[[ 43 -54]
 [ -9  -6]
 [  1  25]
 [ 25  23]
 [  3  50]
 [ -7  40]
 [-19  20]]
=>
[[-54  43]
 [ -6  -9]
 [ 25   1]
 [ 23  25]
 [ 50   3]
 [ 40  -7]
 [ 20 -19]]

[[ -1   2   0  17   8   3]
 [  5  -6   4  41   8  -2]
 [  2   7  -2  41  25   6]
 [ -1   4  -3 -22  -4   0]]
=>
[[  3  -1   2   0  17   8]
 [ -2   5  -6   4  41   8]
 [  6   2   7  -2  41  25]
 [  0  -1   4  -3 -22  -4]]

[[ 32  19  34  24 -30  25   6  20]
 [-23 -41 -28 -39   3 -41  24 -18]
 [-13 -10 -38 -20  38 -13 -19 -26]
 [ 20  -4  30   7 -42   3  28  18]
 [ -8 -35  -1 -26 -28 -31  39   0]
 [-19 -21 -40 -29  34 -23  -9 -28]
 [ 34  30  27  30 -13  33 -12  14]
 [-23 -41 -28 -39   3 -41  24 -18]
 [-25 -39 -34 -39  13 -39  16 -22]
 [-17 -41 -15 -35 -14 -38  34  -9]]
=>
[[ 20  32  19  34  24 -30  25   6]
 [-18 -23 -41 -28 -39   3 -41  24]
 [-26 -13 -10 -38 -20  38 -13 -19]
 [ 18  20  -4  30   7 -42   3  28]
 [  0  -8 -35  -1 -26 -28 -31  39]
 [-28 -19 -21 -40 -29  34 -23  -9]
 [ 14  34  30  27  30 -13  33 -12]
 [-18 -23 -41 -28 -39   3 -41  24]
 [-22 -25 -39 -34 -39  13 -39  16]
 [ -9 -17 -41 -15 -35 -14 -38  34]]

[[ -7 -16 -23 -29 -10  23 -13 -18]
 [-19 -18 -38 -37 -20  33  -7 -26]
 [ 13  -7  17   4   3  -5   3   6]
 [  8  13  16  22  12 -18   5  13]
 [ 19   3  31  21  13 -19   3  14]
 [  4  13  10  19  10 -15   1  10]
 [ 17   5  36  24  10 -21  13  16]
 [-28  -6 -49 -32 -14  31 -22 -31]
 [ 18   9  31  25  13 -23   4  20]
 [ 21  22  47  45  22 -42  13  33]
 [-10 -11 -11 -14 -10  15   5 -13]
 [  3   3  -4   0   3  -2   6   5]]
=>
[[-18  -7 -16 -23 -29 -10  23 -13]
 [-26 -19 -18 -38 -37 -20  33  -7]
 [  6  13  -7  17   4   3  -5   3]
 [ 13   8  13  16  22  12 -18   5]
 [ 14  19   3  31  21  13 -19   3]
 [ 10   4  13  10  19  10 -15   1]
 [ 16  17   5  36  24  10 -21  13]
 [-31 -28  -6 -49 -32 -14  31 -22]
 [ 20  18   9  31  25  13 -23   4]
 [ 33  21  22  47  45  22 -42  13]
 [-13 -10 -11 -11 -14 -10  15   5]
 [  5   3   3  -4   0   3  -2   6]]

[[-44  50 -32 -47  -9  39 -23 -44  14  51 -35]
 [-11 -40 -48 -43 -39 -39   2   4  -3 -48  -1]
 [ 10  -9  33  44  41  51 -23  -6 -33  33 -38]]
=>
[[-35 -44  50 -32 -47  -9  39 -23 -44  14  51]
 [ -1 -11 -40 -48 -43 -39 -39   2   4  -3 -48]
 [-38  10  -9  33  44  41  51 -23  -6 -33  33]]

[[-25 -24 -21  -9 -11 -42   4 -32 -13 -43 -17  -6  -8]
 [ -3   1  -9 -24   4  37 -24 -39   2  30 -36   5   0]
 [-11 -18   4  48 -20  -4  -3  54 -16   0  27 -20 -10]]
=>
[[ -8 -25 -24 -21  -9 -11 -42   4 -32 -13 -43 -17  -6]
 [  0  -3   1  -9 -24   4  37 -24 -39   2  30 -36   5]
 [-10 -11 -18   4  48 -20  -4  -3  54 -16   0  27 -20]]

[[-20 -41  -8  29 -40 -46 -47  44  18]
 [ 24 -45  20  13 -42 -39 -34  -8  13]
 [-34 -36 -38  14 -31 -31 -33 -35  25]
 [ 10  37  11   5  37  41  33  22  25]
 [-41  14 -40  25 -20  25  -8 -18  29]
 [-28  36 -28  35  23  39  24  36  29]
 [-42 -25 -40  13 -27 -24   8 -37  30]
 [ 41 -36  38 -26 -45 -33 -45  48 -44]]
=>
[[ 18 -20 -41  -8  29 -40 -46 -47  44]
 [ 13  24 -45  20  13 -42 -39 -34  -8]
 [ 25 -34 -36 -38  14 -31 -31 -33 -35]
 [ 25  10  37  11   5  37  41  33  22]
 [ 29 -41  14 -40  25 -20  25  -8 -18]
 [ 29 -28  36 -28  35  23  39  24  36]
 [ 30 -42 -25 -40  13 -27 -24   8 -37]
 [-44  41 -36  38 -26 -45 -33 -45  48]]
